In the data rows, the value 50 means zero.
Here are some numbered points:
72,51,42,57,45,46,39,82,42,64,51,40,74,68,34,87 0
26,31,25,75,42,74,36,16,89,52,40,37,40,48,54,29 1
62,53,70,39,60,68,69,66,49,59,50,48,47,31,55,72 2
62,70,67,41,39,20,57,97,39,62,97,53,74,28,56,80 3
38,62,56,36,71,53,56,31,49,48,68,58,42,33,61,22 4
20,42,50,21,42,71,46,45,51,60,46,41,30,57,45,36 5
65,39,43,48,54,52,51,68,44,61,19,51,45,70,29,77 6
43,47,59,17,46,31,58,70,47,76,65,58,31,21,67,73 7
42,34,36,52,43,53,48,49,51,44,34,56,42,50,50,50 8
60,44,38,48,55,14,25,81,46,57,85,58,57,56,43,58 9
51,50,44,31,43,52,56,48,40,69,43,43,41,57,34,66 10
58,30,50,68,15,19,67,49,68,46,34,61,47,22,49,96 11
41,35,9,11,64,53,47,42,26,98,65,48,17,51,54,51 12
49,46,41,40,50,61,65,37,32,52,32,58,40,44,58,48 13
39,57,43,36,76,55,30,26,56,61,85,46,40,51,67,10 14
58,63,36,49,63,53,65,38,46,72,62,38,51,45,68,47 15
66,61,67,30,41,22,81,62,38,50,50,55,47,46,44,88 16
67,70,99,55,45,62,65,63,62,29,32,39,75,66,34,72 17
27,71,92,43,69,56,49,47,61,34,68,49,56,39,68,12 18
39,28,13,53,35,59,14,70,55,64,57,36,43,63,38,60 19
59,42,52,70,56,51,61,38,63,41,40,60,48,36,60,56 20
74,61,44,65,53,51,44,82,38,62,66,40,74,58,44,82 21
39,34,47,45,21,50,45,58,66,63,58,49,44,31,44,76 22
66,55,75,69,41,69,56,68,61,31,35,40,71,44,39,74 23
50,41,26,99,22,77,50,5,76,47,30,38,61,44,52,52 24
45,59,58,51,33,66,55,62,47,54,54,40,55,74,52,63 25
41,16,31,54,24,67,29,65,63,61,30,43,42,61,27,71 26
53,70,33,48,60,53,65,34,51,69,66,44,49,44,69,41 27
32,37,15,13,69,23,15,53,25,75,88,65,26,70,47,21 28
61,43,47,84,42,34,27,76,66,48,64,45,69,48,50,76 29
44,43,43,56,63,56,54,29,51,49,38,59,41,45,65,34 30
56,65,78,30,62,50,46,53,68,48,80,43,52,32,59,31 31
54,47,39,42,55,47,62,32,57,57,56,66,36,26,63,42 32
76,62,84,13,98,25,66,60,41,55,43,64,36,59,46,54 33
46,52,72,36,31,51,71,50,45,50,55,58,51,24,59,61 34
74,86,94,26,58,37,81,56,27,52,46,52,59,54,42,73 35
44,24,45,61,63,57,54,42,58,31,36,79,33,17,81,37 36
43,41,55,37,45,50,56,55,53,51,37,46,34,41,39,52 37
38,32,56,23,26,49,51,67,38,54,63,62,36,28,50,67 38
65,32,28,72,54,57,38,48,55,54,34,51,46,57,48,64 39
19,85,72,75,24,88,26,28,64,24,63,25,90,65,46,2 40
67,56,73,73,38,68,53,70,63,28,38,38,73,42,44,71 41
56,45,59,41,71,5,52,67,54,46,78,80,42,9,70,40 42
55,68,45,67,34,73,48,57,48,56,59,29,74,60,44,61 43
75,55,37,69,45,27,43,50,44,67,58,51,67,66,39,76 44
29,34,89,31,69,28,47,70,52,21,39,78,35,38,66,28 45
62,35,48,76,55,57,46,53,75,28,49,57,52,27,54,53 46
66,62,37,52,32,15,59,67,43,62,87,44,64,35,54,78 47
44,61,58,67,35,69,62,52,47,30,50,56,64,20,66,42 48
49,25,35,47,70,64,64,12,60,50,10,59,10,38,62,41 49
23,48,27,60,0,73,48,18,65,54,45,26,47,41,36,53 50
69,51,31,84,18,62,73,49,56,54,44,44,66,24,62,89 51
33,59,49,49,34,49,48,64,52,53,67,50,56,31,63,47 52
33,10,28,43,46,50,25,48,56,48,52,62,32,61,38,39 53
71,74,79,37,37,55,79,67,41,52,27,33,58,70,20,86 54
50,49,37,13,41,29,56,72,32,87,63,36,34,53,34,83 55
60,49,17,44,59,38,47,45,47,97,78,39,39,52,53,63 56
81,46,76,56,28,31,70,99,51,48,37,51,68,42,39,99 57
68,35,22,78,51,36,60,37,62,55,24,61,37,42,58,67 58
33,23,73,43,36,46,39,76,50,18,32,69,44,42,49,48 59
45,69,66,50,71,65,35,45,62,45,82,46,57,36,66,19 60
41,68,46,58,42,69,65,13,64,45,51,39,46,34,58,30 61
66,56,60,80,48,49,54,51,73,41,51,44,69,42,55,69 62
35,43,52,28,64,26,58,52,46,44,55,66,35,39,60,33 63
47,41,40,43,50,64,63,36,36,52,27,57,44,48,54,47 64
33,37,2,27,65,41,17,44,27,79,74,56,32,73,53,18 65
62,98,64,67,57,69,67,19,62,43,57,29,73,54,51,36 66
44,29,32,48,78,59,58,0,65,60,32,70,12,31,71,29 67
52,75,40,58,78,54,41,24,46,54,62,44,56,75,58,12 68
40,30,45,23,47,31,42,85,42,62,51,54,32,47,41,65 69
67,72,43,88,49,66,64,27,54,36,51,43,69,37,71,45 70
26,16,55,19,31,28,49,76,37,50,46,70,27,28,46,74 71
57,18,61,38,37,50,63,66,37,36,0,60,32,59,27,82 72
18,30,52,43,21,63,1,99,57,47,57,31,61,66,26,56 73
61,32,0,84,62,66,35,20,61,63,54,51,46,41,65,42 74
41,61,42,36,99,50,32,25,59,60,89,48,34,52,59,10 75
53,20,30,33,50,49,33,83,43,65,37,26,30,68,34,73 76
70,23,22,57,48,48,55,83,41,65,33,49,41,53,39,98 77
62,40,25,63,39,61,61,54,39,54,21,46,51,58,42,76 78
32,35,83,31,6,82,60,90,46,41,16,37,49,37,34,83 79
56,56,31,77,48,46,37,64,41,41,59,54,73,60,54,49 80
49,82,51,39,99,44,20,42,63,64,94,41,42,73,63,0 81
74,48,46,60,46,45,38,84,42,61,49,42,68,65,29,91 82
53,80,32,73,30,47,30,58,40,53,72,21,87,91,30,44 83
52,99,64,52,94,71,62,0,55,52,89,42,59,41,86,0 84
46,35,27,52,35,47,55,29,46,57,67,62,38,11,62,54 85
52,47,52,37,40,62,70,56,50,62,16,36,40,51,40,78 86
47,49,65,23,68,47,60,45,35,45,32,57,37,72,36,35 87
76,34,47,54,57,55,65,59,40,56,8,56,42,64,31,90 88
47,70,34,93,35,73,19,36,64,42,88,27,87,58,48,27 89
42,63,45,57,25,71,36,75,51,64,76,16,78,55,37,69 90
53,33,31,64,56,50,46,35,51,47,32,62,36,52,58,48 91
29,29,27,70,46,73,32,13,82,51,44,39,44,43,53,31 92
61,26,5,53,31,46,74,32,59,80,35,52,18,12,61,88 93
65,36,75,54,35,40,67,85,39,25,0,54,61,67,24,80 94
14,40,45,48,10,45,14,84,51,52,85,49,60,41,42,51 95
34,43,66,21,34,46,37,56,44,65,55,39,40,70,26,47 96
56,51,49,45,43,38,69,47,43,65,63,56,49,37,60,72 97
Which two points above are nearest to each new point? Their numbers follow each, nearest first.
37,31,78,33,12,80,62,94,45,40,20,39,47,39,37,88 79 86
27,50,35,30,48,67,42,36,52,67,50,30,28,63,40,29 5 96
30,32,26,55,50,45,17,35,48,52,66,62,42,58,54,15 53 65
36,31,58,11,86,52,41,31,36,39,28,71,15,67,44,4 87 63
56,42,9,33,41,49,51,50,48,92,74,42,26,35,50,78 56 12
52,29,30,64,56,49,50,36,51,47,29,69,36,53,55,45 91 8
28,33,39,36,49,79,28,50,49,70,47,41,41,58,47,40 5 53
44,44,16,99,51,59,0,47,63,25,73,45,78,68,54,16 89 80
52,82,30,71,33,51,31,57,40,43,69,21,87,92,32,40 83 43
24,47,66,5,59,15,41,71,38,45,82,65,34,42,57,18 63 45
56,54,39,38,56,45,67,28,52,57,62,62,35,27,65,44 32 27
61,38,23,62,37,61,63,54,34,55,17,47,49,58,44,74 78 6
34,35,78,36,11,78,61,94,48,38,19,37,51,37,39,85 79 86
65,72,42,89,44,63,65,27,54,38,54,42,70,39,69,39 70 66
60,33,51,66,15,25,67,59,68,42,36,59,50,22,51,94 11 22
41,37,32,42,55,63,56,33,54,67,51,56,30,31,57,52 32 30
61,15,17,75,34,18,31,75,73,51,72,63,43,24,56,80 29 22
29,31,63,19,37,49,44,66,42,45,27,45,37,75,20,47 96 37
22,49,28,60,0,73,54,17,63,57,46,27,49,42,39,56 50 24
26,19,37,41,45,51,69,15,49,53,7,69,16,46,52,44 49 64
30,13,48,20,26,32,46,79,37,48,53,71,29,28,54,67 71 38
59,47,48,83,41,40,28,70,71,52,72,46,74,44,53,74 29 62
34,60,48,52,40,45,48,65,51,51,73,52,57,30,62,50 52 97
22,53,66,8,55,15,44,65,35,44,83,64,33,44,57,14 63 4
41,22,48,12,50,35,47,86,35,61,47,56,28,44,47,70 69 71
68,83,94,24,55,36,82,56,28,49,50,53,61,51,44,71 35 16
44,44,43,53,66,51,56,32,48,46,38,61,40,47,65,34 30 91
71,57,35,74,47,29,42,52,43,64,58,53,76,67,42,70 44 80
45,47,45,54,64,59,52,28,48,49,42,62,45,46,64,28 30 91
41,42,17,18,51,43,53,36,40,91,65,48,14,39,61,52 12 56
46,46,24,42,29,52,45,52,41,76,60,38,45,48,46,67 10 22
72,61,83,19,99,34,68,54,43,64,42,58,31,57,44,53 33 87
57,43,47,80,45,40,27,77,77,54,64,49,69,46,53,72 29 62
64,99,74,84,55,67,49,44,54,40,72,27,99,67,56,33 66 43
59,24,12,51,32,49,74,39,60,74,34,54,21,12,59,91 93 58
44,53,77,36,39,49,72,49,43,43,54,60,49,23,55,55 34 97
54,22,30,64,60,53,51,31,58,46,31,61,39,47,59,49 91 30
19,54,54,0,67,68,45,29,45,68,60,43,13,54,46,17 5 4
63,31,63,76,67,48,58,45,47,21,21,77,54,43,63,44 20 36
20,85,68,76,23,95,27,30,66,24,63,25,89,62,47,0 40 89
48,45,59,22,67,42,62,44,34,50,34,59,31,68,34,40 87 37
42,39,59,35,47,49,56,52,55,46,29,48,35,51,44,50 37 8
49,75,37,64,80,55,42,23,48,55,59,42,59,75,58,10 68 14
56,25,62,49,28,45,63,56,44,42,6,63,44,50,31,87 72 88
57,45,53,44,72,5,54,60,58,48,75,75,39,21,72,45 42 63
41,57,69,47,43,39,35,85,47,43,59,44,65,66,40,49 25 96
28,48,67,0,66,53,53,49,49,73,64,45,21,45,45,37 5 96
34,53,34,40,62,40,32,35,56,66,85,48,35,45,58,21 14 75
73,46,37,73,60,67,39,41,55,51,42,42,58,66,47,54 39 91
47,34,54,20,39,26,48,94,24,59,43,60,43,64,33,76 69 55
42,44,60,24,59,61,49,46,41,50,35,48,41,77,33,41 87 96
46,40,31,58,34,48,55,28,52,55,69,61,41,15,61,57 85 32
40,29,50,46,22,58,47,57,57,63,59,50,40,31,45,78 22 38
48,48,27,69,50,53,28,60,43,60,53,46,69,71,52,43 80 39
80,84,80,76,56,38,57,94,28,33,64,46,99,70,50,73 21 17
45,76,43,55,58,61,41,36,44,66,72,35,69,67,50,25 68 27
69,71,63,54,96,40,43,54,32,45,54,54,68,92,45,28 68 87
36,41,58,25,51,55,47,65,53,51,53,52,37,44,50,45 37 5
55,83,33,72,33,56,27,57,39,51,69,21,85,92,32,43 83 43
29,71,87,51,43,52,37,58,49,21,51,47,75,62,51,17 18 60
61,64,49,74,31,37,38,45,51,40,78,49,85,54,49,45 80 43
44,47,60,17,48,35,60,70,46,79,70,56,30,24,58,77 7 38
58,44,54,46,74,5,57,58,54,43,75,76,41,21,77,44 42 63
68,50,39,73,62,66,44,43,51,47,38,43,56,68,44,55 39 91
26,45,45,39,36,78,51,29,45,56,47,46,42,47,53,28 5 64
24,58,37,55,52,42,25,43,50,58,85,52,60,58,66,8 14 60
29,37,34,35,51,82,28,50,49,70,47,41,40,59,44,41 5 19
63,38,49,74,59,53,50,56,72,27,48,55,48,21,61,54 46 20
61,34,0,84,63,58,38,27,58,62,52,53,46,46,60,41 74 91
62,57,47,51,44,40,66,45,42,65,59,54,50,33,59,70 97 15
56,56,28,79,50,42,34,61,41,39,58,53,74,58,55,41 80 29
47,40,30,57,32,48,59,30,59,51,74,62,57,9,67,53 85 32
33,48,34,0,25,53,60,58,49,90,69,29,22,40,34,76 55 10
62,26,20,73,52,31,60,33,59,50,21,65,36,43,55,62 58 91
37,44,66,29,66,24,61,49,47,46,60,66,37,43,61,34 63 4
74,59,86,20,99,28,61,54,47,56,46,59,35,61,45,49 33 87
56,69,45,71,32,74,50,50,49,59,63,27,78,56,44,62 43 90
83,83,83,75,54,34,60,96,29,37,66,47,99,68,48,74 21 0
31,35,86,33,67,30,49,70,63,19,37,77,35,44,65,26 45 59
66,41,79,53,35,45,69,80,38,24,0,51,60,69,23,80 94 72
50,54,60,21,69,46,61,46,34,49,36,54,37,68,36,40 87 37
73,35,47,56,54,56,60,65,42,55,7,51,45,66,34,94 88 6
67,34,39,73,59,54,50,56,77,29,48,54,49,24,58,57 46 20
28,68,89,36,69,52,63,50,60,41,79,46,55,45,60,14 18 31
72,49,32,67,52,30,46,47,46,68,60,51,66,71,42,77 44 0
61,33,55,70,16,27,69,55,72,40,35,55,48,22,50,92 11 51
47,22,27,41,53,63,28,76,45,63,36,46,32,66,32,70 76 26
45,43,46,58,59,58,45,30,47,44,37,62,45,44,63,31 30 91
22,48,26,54,0,74,48,16,63,55,45,29,50,43,33,46 50 92
68,32,45,76,59,52,50,53,75,32,53,54,48,26,59,60 46 20
69,72,86,37,35,52,83,66,45,52,27,33,67,66,17,87 54 17
47,38,28,95,20,80,48,10,74,43,29,40,61,49,44,46 24 1
33,35,14,14,68,23,13,58,22,78,88,68,29,72,47,23 28 65
39,37,10,12,68,19,16,58,22,79,89,66,28,72,47,28 28 65
40,40,18,17,54,43,49,32,39,89,66,46,21,35,59,52 12 56
38,63,33,86,61,65,0,57,55,38,95,40,84,70,63,1 89 60
44,34,42,48,46,53,36,54,48,44,34,47,43,63,34,51 8 37
